[[130 123 116 135 123 119 139]
 [138 135 130 132 135 117 126]
 [127 134 146 121 134 142 117]
 [134 137 143 126 137 132 119]
 [139 131 116 136 131 103 134]
 [139 131 120 137 131 111 136]
 [122 117 109 132 117 121 139]
 [118 125 138 121 125 149 125]]
->
[[119 139 130 123 116 135 123]
 [117 126 138 135 130 132 135]
 [142 117 127 134 146 121 134]
 [132 119 134 137 143 126 137]
 [103 134 139 131 116 136 131]
 [111 136 139 131 120 137 131]
 [121 139 122 117 109 132 117]
 [149 125 118 125 138 121 125]]

[[126 143 142 120 112]
 [139 153 148 135 127]]
->
[[120 112 126 143 142]
 [135 127 139 153 148]]

[[136 126 121 120 129 135 135 123 120 134 123]
 [119 138 152 147 136 129 116 126 132 124 126]
 [136 139 128 126 141 144 132 114 115 143 107]
 [122 119 128 130 116 112 124 144 141 115 148]
 [122 120 128 130 115 111 124 144 140 114 148]
 [122 120 127 131 117 115 125 140 139 114 144]]
->
[[134 123 136 126 121 120 129 135 135 123 120]
 [124 126 119 138 152 147 136 129 116 126 132]
 [143 107 136 139 128 126 141 144 132 114 115]
 [115 148 122 119 128 130 116 112 124 144 141]
 [114 148 122 120 128 130 115 111 124 144 140]
 [114 144 122 120 127 131 117 115 125 140 139]]

[[117 128 130 130 130]
 [136 112 145 146 143]
 [117 123 135 135 134]
 [123 142 117 117 118]
 [149 135 124 123 124]
 [115 147 113 112 115]]
->
[[130 130 117 128 130]
 [146 143 136 112 145]
 [135 134 117 123 135]
 [117 118 123 142 117]
 [123 124 149 135 124]
 [112 115 115 147 113]]

[[124 127 153 142 144 114 128 133]
 [124 115 132 142 115 143 134 123]]
->
[[128 133 124 127 153 142 144 114]
 [134 123 124 115 132 142 115 143]]

[[146 130 122 116 156 136 108 134 131 117 130 134]
 [136 119 121 125 106 121 150 126 130 153 141 118]
 [153 122 117 113 155 135 116 136 137 132 138 130]
 [144 114 114 120 129 133 145 134 144 148 145 117]
 [145 128 117 124 109 109 148 124 116 150 142 130]
 [148 125 119 118 128 139 138 119 143 115 139 153]
 [148 133 118 122 116 110 134 119 114 121 134 153]
 [153 116 112 115 137 121 131 136 135 152 145 117]]
->
[[130 134 146 130 122 116 156 136 108 134 131 117]
 [141 118 136 119 121 125 106 121 150 126 130 153]
 [138 130 153 122 117 113 155 135 116 136 137 132]
 [145 117 144 114 114 120 129 133 145 134 144 148]
 [142 130 145 128 117 124 109 109 148 124 116 150]
 [139 153 148 125 119 118 128 139 138 119 143 115]
 [134 153 148 133 118 122 116 110 134 119 114 121]
 [145 117 153 116 112 115 137 121 131 136 135 152]]
---
[[118 125 142 143 122]
 [116 125 143 143 120]
 [118 126 142 143 124]
 [130 151 135 128 142]]
->
[[118 125]
 [116 125]
 [118 126]]

[[112 111]
 [136 152]
 [144 135]
 [120 118]
 [120 138]]
->
[[112 111]
 [136 152]
 [144 135]]

[[129 129 117 115 124]
 [128 127 129 128 127]
 [128 127 127 128 127]
 [104 113 123 128 141]
 [127 128 128 129 126]]
->
[[129 129]
 [128 127]
 [128 127]]

[[124 122 134 101]
 [146 118 124 135]
 [129 129 113 118]]
->
[[124 122]
 [146 118]
 [129 129]]

[[149 133 108]
 [132 143 127]
 [104 125 151]
 [102 121 153]
 [140 139 118]]
->
[[149 133]
 [132 143]
 [104 125]]

[[151 109 149 105]
 [146 137 115 111]
 [143 137 114 115]
 [110 148 106 144]]
->
[[151 109]
 [146 137]
 [143 137]]

[[130 119 127 122 115]
 [131 124 129 127 127]
 [124 127 126 129 128]
 [135 111 129 115 102]]
->
[[130 119]
 [131 124]
 [124 127]]

[[130 143 116 121 135]
 [123 123 131 122 153]
 [123 123 125 119 123]]
->
[[130 143]
 [123 123]
 [123 123]]

[[144 145 115 115 117]
 [144 145 115 115 117]
 [131 111 146 147 144]
 [131 150 110 109 112]
 [141 136 123 123 123]]
->
[[144 145]
 [144 145]
 [131 111]]
